Turns, then the turns between two rows, first turn first; the first pair answered:
turn perib:
[-2.21 -0.53 -0.10 -0.46 -0.71  0.76  0.60 -0.86  0.50  0.61  0.25] -> [-2.22 -0.64 -0.14  0.04 -0.08  0.46  0.65 -0.67  0.68 -0.10  0.72]
[ 1.16 -0.88 -0.37 -0.34 -0.01  1.38 -0.55 -0.84 -1.41  2.04  0.93] -> [-0.84 -0.08 -0.69 -0.40  0.73  0.17 -0.17  0.79 -1.27  2.72 -0.83]
[ 0.57 -0.54 -0.55  0.59  1.07 -0.94  1.11  1.94  0.84 -2.74  0.48] -> [ 3.11 -0.24  0.05 -1.12 -0.97  0.62  1.02 -0.17  0.66 -1.47  0.83]
turn pefe:
[-0.93  1.99 -0.97 -0.02  0.25 -1.52  1.13  2.34  0.18  0.64 -2.47] -> [-0.30  2.28 -0.21 -1.16 -0.45 -0.86  1.02  0.94 -0.27  2.54 -2.29]
[-0.09  0.90 -0.01  0.05  0.77  0.12  1.24  1.23 -0.22 -1.05 -1.94] -> [ 0.53  1.09  0.12 -0.78 -0.18  0.58  1.21  0.60 -0.24  0.11 -2.30]
[ 0.91 -2.22 -0.48  1.77  0.83  0.23 -0.66  0.69 -0.58 -3.62  2.18] -> [ 1.38 -0.66 -1.39  0.87 -0.52 -0.01 -0.28  2.69  0.56 -4.12  0.26]
turn leku:
[ 0.09  0.53 -1.06 -0.56  1.73 -0.72  0.19  0.25 -0.54 -1.40 -0.38] -> [-0.24  0.28 -0.95 -0.39  1.68 -0.73  0.03  0.21 -0.81 -1.24 -0.34]
[-2.01 -1.67 -0.46  0.89  0.10 -2.27  0.09 -0.42  0.06  2.14  0.55] -> [ 1.52 -0.13 -2.22 -0.70 -2.55 -1.09  0.41  1.14  1.73 -0.19 -0.69]
[ 0.45  0.86 -0.46 -0.86 -1.00  0.03 -0.22  0.41  0.19  1.28 -0.83] -> [ 1.17 -0.60 -0.04 -0.01 -0.29  0.61 -0.24 -1.17 -0.26  0.06  1.18]
[ 3.13  0.69  0.33 -1.85 -2.21  0.85  1.41 -1.66  0.11  2.34  0.30] -> [ 0.81 -0.53  1.38 -0.53 -0.56  0.23  1.07 -2.84 -1.02  3.75  1.52]
Then:
Between the rows of a pair lie 2 to 4 turns.
[-1.81  1.61 -1.97  0.36  0.30 -0.62  0.13  3.94  2.61 -1.63 -1.40] -> [-3.45  0.93  0.98 -0.98  0.11  0.04 -0.22 -0.70 -0.14  4.76 -0.72] => leku, perib, pefe, leku
[ 0.13 -2.93 -1.44 -0.60  1.59  1.24  0.72 -0.86 -1.98 -1.10  2.59] -> [ 2.19 -1.27 -1.68 -3.02 -1.29  2.20  0.80 -1.02 -1.22  0.03  0.81] => pefe, perib
[-3.17  1.13  2.00 -0.68  0.39 -0.79  0.42  2.38  0.80  3.41 -2.52] -> [-3.60 -0.29  2.81 -0.01  1.36 -0.67  0.17  0.42 -0.35  3.93 -0.40] => pefe, pefe
[ 0.18 -0.09 -1.19  0.20 -0.78 -0.07  0.53  4.10  0.63 -2.22 -1.61] -> [-3.19 -1.00  0.78  0.54  0.79 -0.63  0.54  1.91 -1.52  2.41 -1.16] => pefe, leku, perib, perib
[-3.62  2.09 -1.31  0.06 -1.30 -2.11 -0.75  2.98  0.25  0.34 -2.96] -> [-5.34 -0.22 -0.17  2.12  1.32 -2.30 -1.32  0.59 -1.31  1.08  0.04] => leku, leku
[ 2.61 -0.61  1.14 -0.63 -2.05 -0.18  0.39 -2.54  0.31  2.05 -0.07] -> [ 0.17 -1.96  1.57  1.24  0.54 -1.28  0.36 -2.81 -0.62  1.98  1.28] => leku, pefe
[-0.19  1.07  2.51 -2.75 -0.58 -0.56 -0.36 -1.26 -0.72  3.64 -1.69] -> [-1.98 -1.71  2.34  0.92  3.20 -1.73 -0.76 -1.30 -1.69  0.65  1.72] => pefe, pefe
[-1.03  0.82  0.18 -0.90 -0.66 -0.29  0.10 -0.43 -0.41  2.37 -1.40] -> [ 1.52  0.28 -1.09 -0.04 -0.85  0.54  0.06  0.48  0.86 -2.08  0.13] => perib, leku, perib
[-3.21  0.19 -0.28  1.26  1.70 -0.21  1.05  1.08 -1.65  1.91 -1.32] -> [-0.16  0.11  0.30 -0.78 -0.54  2.10  0.81 -1.95 -2.17  3.42 -0.40] => perib, perib, pefe, perib
[ 2.09 -0.33 -1.32  1.60  1.38 -1.08 -1.66  1.73  0.45 -3.02  1.04] -> [ 3.59  1.43 -1.50 -0.67 -0.89 -0.31 -1.22  1.90  1.22 -1.69 -0.86] => pefe, perib
[ 1.43 -0.45 -0.64  0.30 -0.38  0.93 -0.19  0.03  0.91 -2.35  0.36] -> [ 1.80 -0.12 -0.13 -0.82 -1.19  1.45 -0.42 -1.35  0.53 -0.39  0.45] => pefe, pefe, pefe
[ 2.79  0.69 -1.23 -1.66 -1.22  0.77  0.21  1.41  1.32 -2.77  0.71] -> [-2.85 -0.92 -0.32  1.36  2.80 -1.73  0.00  1.93 -0.20 -1.36  1.44] => leku, pefe
[-1.63 -0.43 -0.83 -0.13  0.94 -0.53 -0.06  2.93  1.31 -2.37 -0.34] -> [-3.25 -0.79  1.12 -0.91  0.81 -0.18 -0.46  0.22 -0.62  2.65 -0.16] => leku, perib, pefe, leku
[ 0.60  1.17  0.49 -3.01 -1.89  0.77  0.16  0.53 -0.82  4.08 -2.80] -> [ 0.99  1.90 -0.67 -2.67 -2.09  0.41  0.37  2.36  0.28  1.75 -3.52] => pefe, pefe, leku
[ 2.00  0.33 -0.59 -0.11 -0.38  0.77 -0.06  0.32  1.00 -3.16  1.08] -> [ 0.71  0.92 -0.81  0.17  0.05 -0.17  0.02  1.75  1.51 -2.86 -0.23] => leku, pefe, leku
[-2.39  0.79  0.66  0.21  1.95 -2.84  0.09  1.69  0.50 -0.68 -0.76] -> [-1.17 -0.90  2.08 -0.22  2.20 -1.48 -0.30 -2.23 -1.08  0.86  2.03] => leku, perib, leku
[-1.27  1.31 -0.61 -0.20  0.34 -1.56  0.65  0.23  0.90  2.04 -2.41] -> [-1.79 -0.63 -0.83  2.05  2.39 -1.91  0.27 -0.40  0.58 -0.42  0.30] => pefe, perib
